Named moves come first, each a turn or a mirror and shown by rows before and after it. Which of them, in which order, take the first row of each pair that follows to the second? Write the first one first, as in the answered first pair.
move Tinur:
[  5   3  -8 -10   5   0  -5  10   5  12   0   2  12  -5  -4  -2   0   3
   8   0   2   6  -7  -4  -9   0   5   2   1   7 -14   4   7   4   0  -4
   2 -14   9   4  -1  -5   2   3  -7   3  -2  -1   4  -3   1  -6  -7   3
  -8  -9  -5   6   6 -10  16  -3  -2  10   2 -10   5 -11  -2  -1   2]  ->  [  3   0  -6  -7   3  -1  -5   9   1  14  -1   4  10  -4  -4  -2   3   2
   6   0   1   5 -10  -3  -9  -3   5   3  -1   8 -14   4   6   6   1  -2
   3 -11  11   1   2  -5   1   2  -7   2  -3  -2   3  -5   2  -4  -7   2
  -5 -11  -6   3   5  -9  16  -1   3  11   2 -10   9 -11  -1  -1  -1]
[  6  -4   6  11  -7  -2  -1  -5  -5  -5  -4  11  -8  -7   3   3   3  -3
 -10  -3   6  -3 -10  -2   0 -12  13   2   6  -7  -6 -10  -5   1 -11  14
   0  -3 -17  12  10   4   6  -2  11   3   0   4   3  -4  10  -2  -4 -10
 -14  10   0 -12  17   0   0  -9   3  -1   7  -3   3  -9  -7  -6  -1]  ->  [  9   2  -2   2   0   4   3  -8   5  -4  -2   8  -5  -3   4   0  -7   3
   0  -4   2   0  -8  -9   2 -11  -2   2  13  -5  -6  -6  -8  -3  -9  11
  -2  -5 -14  16  12   6   1   9  11   8   2   5  -1   1   0  -6   1 -16
 -16  17  -2  -1  13   6   1  -8 -12  -8   5  -1  -3 -13  -7  -4  -1]
[ -9  -1   6  -7  16  20  13 -20   2   1  19  -2   5   7  17   0   1  -7
  -4  -1  19  -8 -16  15   3 -16   5   1   2   3  10 -13   7  -2 -27   6
 -13   7   5  -7   8  11 -16   6   6 -23   6  14 -30  17   1  -7   5 -16
  26   7  47 -19  20  14 -13 -24 -16 -19   2  25   2   9 -26   6  -1]  ->  [ -9  -3   8   1  12  16   9 -20  -3   1  16  -2   3   5  19   0   5  -9
  -8  -2  23  -9 -18  20   1 -19  15   4   0   4   9 -15  10   2 -28   8
 -14  11   3  -8   7  10 -11  -3   7 -25   6  11 -28  16   9  -5   2 -14
  29   2  49 -24  22  10 -14 -27  -8 -15   3  24   3  12 -24   6  -2]
move ves:
[ -1   2  -4   2   3  -4   5  -6 -10   4  -4  -1  -2  16  -9  -7   8  -3
  18  -2  -4 -13  -8   6 -21  15  -3   6  -6   2   5  -5   7 -28   7   7
   1  13   1 -24   8   4   1 -15  19  -4  -2  -4   8   7   3  -6   4 -12
  -9   1   5 -19  23  -5  -1 -14  16  15   3   6   8 -12   5  -8  12]  ->  [  1   0  -4   6   3   0   7  -9  -9   4  -3  -2  -6  13  -8  -5   8  -5
  16  -4  -4 -11 -10   6 -21  14   0   5  -4   3   7 -10   6 -30   2   4
  -2  17   0 -22   7   6   1 -14  21  -7  -5  -2   5   9   6  -5   0 -16
  -8   2   7 -19  19  -7  -7 -19  11  12   1  11   7  -9   4  -6  10]
[ -1  -5 -11 -15  10  10   8 -15  13  -3   6  -9   5   6  -2  -8 -16  12
  16   0  -7   1   5 -12   0   3 -23  -3  10   8  11   0  -4  -5  12  -5
  -6  -9  -2   2  -4   0 -10  18   3  10   3   6 -12   5  -8   4  -2  -2
  -4  16   2  16  -3   4   0   5 -20 -14   2  11  -5  -8  -6  -2   2]  ->  [  6 -17   2  -5   0  13   5 -16   4   4  -5 -18   9  -3  -7  -3 -16  -3
   4 -11  -4  14   9 -14   5  -2  -1  14  10   3   3  -1  -9  -3   2  -9
   7   0   0   9   0   5   1  11   5  10   5  19   4  -5  -4  -7  -7 -17
 -10   6 -12  18 -15 -10  -7  -4 -19   7  -2   2   5   0   3  -1   4]
[  3  -3   1   6  -1   6   5  -2   2  -7   0   3   2  -6  -2   6   1  -9
   2  -3  -2  -2  -7  -7  -4  -3   1  -9  13  -1   3   2  -4  -7 -12  -5
   6  -1  -8   0  -3   4  -3   1   5 -11 -10   7  -6   1  -1   7  -7  -8
   3   8   0   3  -4   3  -7  -6  -9  -8  -4   7   7   4  -6   2   3]  ->  [  1  -1  -2   3  -7   4   2  12  -5   3  -6   7   7  -6  -6  -4   5  -3
   6  -1   1   2   6  -5   3   1   6   1   9  -2  -3   9  -8   2   2   2
  18  -3  -3  -7   7  -7  -3   3  -2  -8  -4   2  10 -12  -1  -4  -2   1
  -1   3  -8   4  -3  -3  10  -3   3   8  -2  -2   9  -4  -1   3   3]
[  3 -12 -11 -11  -9 -11  -8 -11  12  -5 -10  -8   7  -4  -7   1   6  -5
  17   9   3   5   7 -24 -13   8   7 -10  -7   8 -29  -3  -7 -13  -2  -3
   1   0  10   6   5   7  -6   1   5   1  21  15   8  -4 -11 -19   4   5
  17  20 -18  -4  -4   3 -21  -9 -26  14  -6 -10  -9 -23 -17   5  -8]  ->  [  2 -10 -15 -13  -6 -12 -10  -9  12  -3  -7  -7   5   0  -7  -1   6  -1
  18  11   3   4   6 -23 -13   7   4 -13  -6   9 -26  -3  -7 -13   3   2
   0   1  10   6   7   7  -9  -1   3  -1  20  13   6  -2 -13 -18   7   9
  18  19 -16  -4  -1   5 -18  -5 -26  12  -4 -10  -8 -22 -19   4  -7]
move fep:
[ -5  10  -9  -4   1  -9  -7  23  -5   7   3   7  -2   4  -7 -13  13  15
   8   9   6  -6  10   9   0  12   4  -1  -9  -3  -6   9   0  10  22  11
   5  -2  11  -8   2 -19  -4   3  -3  -2   9 -11  10  -8   6  -5   2  16
   0  -3   2  -4  10  -3  20   8  22   6   3  -6   5 -10   0   3  -3]  ->  [  8  -7   4   9   6 -14  -6   3 -10  -5   7   3   6   9 -12  -3  11  14
   3  -7   9 -12  -3   7 -11   8  10   0  -9   8   4 -11  11   3  19   0
 -17   7  -5  -1  -8   0   1  -2  11  -7  -2  -6   7  -1  18   5  -8   4
  -3 -13   7 -10  19  -8   1 -13  31  -1   5  -7  -1  -1  -8   1   1]
[-17  10  -1   3   0 -11  -7 -10   1   1  -9   8  -4  -4   0   2  -5   4
  -4  13  -2  -3   0  -8  -4  12  -1 -16  23 -17   2   1   3 -12  -2   6
  -3   0   0   1   8 -17  -1  -3   7  -7  -3  -2  -2  -1   2  -3 -13   4
   1  10 -14  10  -5  10  -4  10  -6 -19   5  -3  -7  -3   5  -8   6]  ->  [-10   6   3   8  -1 -14  -8 -17  -1  -2  -8   6  -2  -4  -2   5  -6   1
  -5   8  -2  -4  -4  -9  -6  12   3 -15  21 -16   5  -4   8 -16  -2   4
  -7   4  -4   2   5 -13   0  -4  12  -8  -6  -1  -4   1   5  -3 -12  -1
   1   6 -14   8  -3  10  -7   5  -3 -21   7  -5  -7   0   3  -9   5]
[  4 -12  17  -2  -6  -1  -3  -2  -9   5  -5  -8  -2   0   5  14   6  -7
  -7  -2   1   3   1  -3   0  -2  14  -8   3   3   2  -9   6  -5  -8   2
   0   2 -10   1 -12   9   2  -7   1  -4   3   3   0  12   8   0  -9  -4
   1   6   7   0  -3  -7 -14  -5   9   3   0  -8  -3   4  -2  -1  -3]  ->  [ -8  -1   7 -10 -11   0  -1  13  -4  13  -9  -7  -8   1   8   9   6  -5
  -5   9   0   8  10   0   9   3   8  -8   3  -6  -4   5  -2   3  -6   6
  16  -6   0  -5  -1  -3  -4  -7  -9   1  13   0   0   8   1  -9  -1   7
   2  15   4   7  -9  -4  -5   7   2  10  -2  -9   1  -3   5  -1  -6]
move nugos:
[ -7   9  -1   1 -16   6   6   6   1   7  -8   6 -14  -1  19   3  -4  -2
  -1  10  -1   2  -1   8   0 -13   8  11  -8  -9   9   3  -3  -2 -10  14
   6  -5   2  -1   8 -15   5  -2   4  -3   5 -12   0 -10  -6  -6   7   4
  -9  11  -8  -4 -17   0  -3   6   1  11  -7  -6   3  12  -2   5  -3]  ->  [ -2  12  -9 -12  -7  11   6   3   6   8  -5   2  -6   2  14  -2 -13   8
  13   5  -9   1   3   0  -2  -8  -8  13   1  -3  11   5  -2  -4  -1   9
   3 -10   2  -1  10 -12   1   9   6   2   6  -7  -2  -8 -13  -5  14   0
 -13  14  -9  10 -17   0   0   7  -8   7  -4  -4  -6   7  -5   7  -1]
[ 18 -10 -16  11   9   9  15  -2 -23  10  10 -17  -9  15 -21 -12   3  16
  28   3 -14   9 -15 -13 -23  -4 -22   4  -1  21   6   2   9  14  29  -6
  -9   4   0 -30  -5   2 -11  13  13  -1  -4 -15   8  -1  13 -16  -5   7
 -16   6 -16 -10  24 -16  27 -30  28  -5  -9 -17  -7 -23 -12 -13  10]  ->  [ 10 -10  -9  27   8   2  11  -3 -28   5  12  -9 -23  13 -14  -4  16  12
  13  10 -10   3 -22  -3 -27 -10 -14  -5 -10  18   8  -3  17  12  17  -3
 -17   9  -6 -29 -11  -1  -8  -1  14  -9  -7 -27   1   5  24  -5 -13  12
  -5   7  -3 -23  28 -12  19 -32  37 -15 -12 -16  -1 -17 -13 -16   6]
[ -3   3  -6 -15   2  -5   3   2 -11   4   4 -14  -7   2 -24   8 -10  12
  13   3  -1  -6  18   5 -23  -5 -19  19  23  -1  13 -16  22 -17   4  -5
  -8   3  29  11 -10  11 -16  -5  -4   1  -9  -7  -7  11 -11   3   4   2
  -5 -12  24  11   9 -13  13   9  -1 -12  13 -24 -46 -10 -16  22   8]  ->  [-13   0   4   4 -11 -14   0  10 -18   5  -4  -9 -20  -3 -18  17   6  -1
 -10  10   7  -7  14  17 -19  -9   6  15  12 -10  10 -21  21 -13 -12  -1
  -5   9  26   8 -13   4  -7 -24  -4  -6  -9 -17  -5  11   1   9  -6   4
   4 -14  32  -5   9 -17   5   9  17  -7   9 -26 -34  -4 -13  26   6]
[ 21  -8  -7 -11  23  21  16 -18   6  -6  16 -13  10  16  -9 -21 -24  20
  35   1  -3  12  17  -8 -13  -1 -24  -1  -3   7  -2  -4   0  -6  27   0
 -16   1   6  -3   5   6  17  24   1  11   4   5  17  -8  -3 -24  13  -2
   1   2   4  15   3   3   7  -6 -22 -16  -2  -6 -17   1   8   0   5]  ->  [  4  -8   7  19  17   0  14 -14   0 -19  18   3 -18  15   4   0   4   7
   0  18  12  -6  -2  17 -16 -10   0 -25 -19  -3   4 -18  13 -11  -1  12
 -26  10  -4  -8 -13   8  23  -6   5 -11  -3 -19  -3   4  17  -1  -9   8
  20   4  33 -16  18  19 -14  -3   2 -34  -3   1  -6  12   0   0   1]
move bag:
[ 11 -18   3   6  -1  -1 -15  -5 -23   7  -3  -2  12   4 -10  -8   9  -2
  -9  -1  -9  10   8 -13  -7  15  17  12  -9   8  -1  -5   0  13  12  -4
 -24  11  -3   2   4  14   2  -6  -3   0   2   5  13  -1  10  -2   4 -10
  -2 -12 -24  -9   6 -19   6  -6  31  19  -2  -8   0  -1   5   0  -5]  ->  [  4 -10  -5  -9  -6  11 -10   2 -15  14  -8  -5   8   0  -6 -12   2  -6
  -3   2 -13  16  20 -18   2  15  11  15  -1  -1  -9   8  -8  15   8  -4
  -4   5  10   2  14   4  -2  -1 -11  11   7   6  15  -5   0 -13  12 -10
  -7  -2 -28   5  -7 -18  14   4  13  23  -7  -6   6  -7  14   0  -6]
[-10  -2  -3  -9 -37  15  -4   8  -1   1  -8  21  -4   1  -6 -25   5   3
  12  -8  10  -5   9   2   3  24  11  -5  -5   5  14   5  35   0   8  16
   6   4  -5 -14  -2   4  12  -2   2   6   2 -15  -1   6   9 -11   8   2
   0  -1   6  17   1  -1  22   1  18  -6 -10  -2  -7 -14 -10 -16  13]  ->  [-14  -2  -5  -9 -36  16  -3   9   2   3  -9  19  -5   3  -6 -25   4   1
  11  -6  12  -5   9   2   4  20  10  -6  -5   5  14   8  32   2   6  16
   7   2  -6 -12  -1  -1  11  -3   3   9   5 -15   1   4   7 -11   7   1
   4  -1   3  18   0  -1  22   5  16  -6 -13  -3  -6 -14  -7 -16  13]
[ -3  -6   0   2  -5  19  10 -12  -3   2  -7 -13   1  11  -7   1  -1  -3
  -6  -3   0   2   2  -1  -3   1   1   4   0  -1  -5   6  -3   5 -16   5
   3  -2   0   2   7   4   5  -6   1   1   5  14   5   0   0 -15   4   0
  -1  -1  -5   5   2  -9   0  -1   6   7  -7   8  -3  -3   1   5  -2]  ->  [ -5  -5   1   3  -7  20   9 -10  -1   2  -7 -11  -1  10  -7   3   1  -3
 -12  -1   0   3   4   1   0  -1   3   1   0  -3  -5   6  -1   4 -18   5
   4  -2   0   3   7   6   2  -7  -1   0   5  11   2   0  -1 -16   2   2
   2   3  -1   2   0  -5  -2   1   5   4  -6   9  -1  -1   0   6  -4]
[ -1  -1 -10 -12   2   2   0   0   6  -1  -2   1  -2  -3   2   3  -3   5
   4  -4  -3   0   5  -2  -7   5  -2  -4   5  -1   0  -4  -1 -10   2   2
   1  -7   0   4   3  -1  -6   2  -2   0   4   6  -3   0  -4   2   4  -3
   0   2  -9   3  -2  -1   7   4  -1  -5  -1   7  -3  -2   0   3   6]  ->  [ -2   1 -10  -7   2   3   1   0   3  -1  -1   3  -8  -1   4   5   1   4
   1   1  -3  -2   3   3  -3   4  -3  -7   4  -4   1  -4   0  -9  -3   3
   1  -5  -2   5   1  -3  -5  -1  -2  -2   7   4  -4   1  -5   3   2  -1
   0   4  -4   1  -3   2   7   5  -2  -6  -1   9   3  -2  -1   2   3]
Then:
Between the rows of a pair lie 2 to 3 moves.
[-23  15   4  18  -1  -9  -6  10  11   6  -1  14 -12  -4  24  15  -1 -23
 -19   8  11   5 -12  10  -7   3  17 -10  -7  10 -11   5   0   1 -31   3
  -2   1   2  -7  -6  -6  -4 -14  -3   0   5 -12 -20  -2  13  11  -4  -8
   1   5   7 -10 -10  12   6   9  -5 -13 -21   8  12   1   7   0 -15]  ->  [-10   4  14  28  -2 -16 -10   1   1   4   1  11  -2  -4  15  18   2 -24
 -23  -2  10   4 -15  11 -13   4  30   0 -13  16  -9  -6   5  -1 -25  -2
 -13   8  -1  -4  -8   3   2 -16   1  -4  -1  -8 -14  -6  21  12  -8 -14
  -2  -8   1 -19  -4   1   1  -3  11  -7 -19   1  12   6   2   1 -10]  ves then fep
[ 18   3   3   9  -3   3   0  -1  17   9  -1  -9  -6  -3   3   9  10 -14
 -24  25  -4   2 -14  12 -30   2  19   0   4  15 -17 -22  -2   3  -7  10
  -1   1  -9 -18  -8   9  32  10  13   2 -14 -20   8 -11  20  -1  -6   4
  -6   8  23   5  -2  -2 -23  -8   5   2  10   4  23  10  -8  -7   1]  ->  [ 33  -1   0  -2   5   9   1 -10  20   7   2 -19   6   5  -4   5   0  -7
 -10  15 -11   5 -11   1 -37   5   4   8  11  19 -13 -24  -1  -2   5   0
  -9  -1 -12 -16  -8  16  27  24  15   9 -14  -6   6 -10  16  -1   1  -2
 -12   8  15  16   1  -7 -22 -12  -8  -1  12   3  15  14  -9  -7   3]  fep then nugos then fep
[ 15  10  -7   1  12   1  -7  -5  25   6 -15  -6  -6 -14  -5 -28  -9  10
  12   9 -14  21  21   8  12   0   2  -3  13  -3 -15  -4 -16  -4  -4   3
  23  -9  14 -15  16 -25  -5 -11  -3   4   5  14  13  12 -16  14  16   5
  -4  18  -9  27 -16  14 -20  18 -22  -6 -17  -5  17   5   9  -5  -5]  ->  [ 15   7  -3   4  12   2  -7  -8  24   4 -16  -8  -5 -17  -4 -24 -10   6
  10   9 -17  25  20   7  13   2   8  -2  13  -1 -13  -8 -17  -7 -13  -1
  24  -7  13 -12  12 -23  -3 -12  -1   4   6  16  16  10 -17  15  12   0
  -4  19 -10  29 -19  13 -26  17 -23  -8 -18  -4  18  11   8  -5  -2]  ves then ves
[ -9   0   4   6   8 -10 -12  13  -8  14  -5  -3   0  -7  -2  -1   0  26
  -5 -14   4  -4   8  -7  -2  28   1   8  -8   0  -4 -11  16   2  -3   3
   3 -12   5  -3  10  -7   2   6 -19  17  -4  -9  21 -12   8  -2  -1   6
 -11  -5 -34   3   7  -1  25  -9   8  17  -5  -1 -15 -13  15   6  19]  ->  [ -5  -8  12  15  14 -16 -13   3 -11   4   2  -3  -2  -3  -3   5   3  24
 -12 -19   6 -14  -5   0 -10  24   4   0  -9   6   1 -25  25  -7  -8   0
 -15  -8  -7  -2  -2   5   4   1 -10   9 -12 -12  12  -2  18   9 -10   1
  -5  -6 -25  -4  16   2  10 -15  12   6  -3   3 -18  -5   6   1  20]  fep then nugos then nugos
[  1  -4  -2   3   5   3  -3   3  -3  -8 -11   3  -7 -16   1   1   3  -9
  -8  -1  -8   0  -2   0   2   1  -5  -9  12   2  -9  -4  -9  -2 -16   8
   0   3   2  -3  -6  -5  -7  -9  -6  -6  -4  -9  -8   3   1   2  -2   0
  -1   9   9  -3  -7   3  -4   3  -6   0  -4   4  -4   3  -1  -2   1]  ->  [ 11  -7  -8  -3   5   5  -5   4  -5  -1 -14  -4   4 -13  -6  -9   0  -5
   4  -6 -10   4   4  -5   3   5  -5   3  11   6 -12  -3 -12  -1  -1   7
   2   2   4  -4   2  -7  -7  -2  -8   1  -3  -2   4  -5  -1  -5   5  -1
 -10   3   1   2 -10  -6   5   1  -6  11   0  -4  -6  -3   2  -1   2]  ves then bag then nugos
[ -1   3 -13 -23   5  -1   0  -4  10   3  11  -2  14   6 -12 -11  -6  12
  13   2  -3   7   1  -2   2   3 -21  -3   1   1   2   4  -1  -1  28  -6
   2 -15   7  -8  17   6  -7  17  -7  -6   2  -1  -7  -9 -19  -7  16  11
   6  12  11  15  -1   0  21  -2   4   0  16   0 -11  -6   0  10   7]  ->  [  0 -15  15   8 -13  -4  -1 -16  -2   0  -3 -10   5  -8  -7  13   3 -19
 -23  -6   2  18  -9   3   4 -11  22   3  -2  -8  -3 -13   1  -5 -12 -13
   6   3   1   0   8  18  12  -8   3 -12  -5   5  -3  -9  -4  -9  -5 -12
   8   5  12   5 -15  -9  -9 -16   9   4   3  -1   6  13   5  13   9]  nugos then Tinur then ves
[  6  12 -19 -21  26  -8   3 -14  -4 -15  13  14  21  12 -11 -22 -10  31
  24   7  -1 -13   1 -11  -9   8 -33  -8  -1   7  19 -12   5  -5  34   9
 -20  -4  -1  -1  -3   2  -6  17   2  -3  -7  -8   0   5  -8  11   6   9
  -5  -8  11 -11  23  11  18  -4  -3 -20   8   3 -21  -8 -15   0  -4]  ->  [  7  14 -21 -29  20   1   6 -12  -1  -4   6   7  27   7 -11 -27 -17  27
  33  -2  -4   1  12 -20  -1   8 -36   8   3   5  11  -1  -8   1  36   2
  -1  -7   8   0   8  -3  -4  25  -4   9  -1   3  14  -5 -17  -3  16   4
 -11  -6  -4   4  10   1  23  -4 -16  -5   5  -2 -17 -13  -6   3  -2]  Tinur then nugos then Tinur
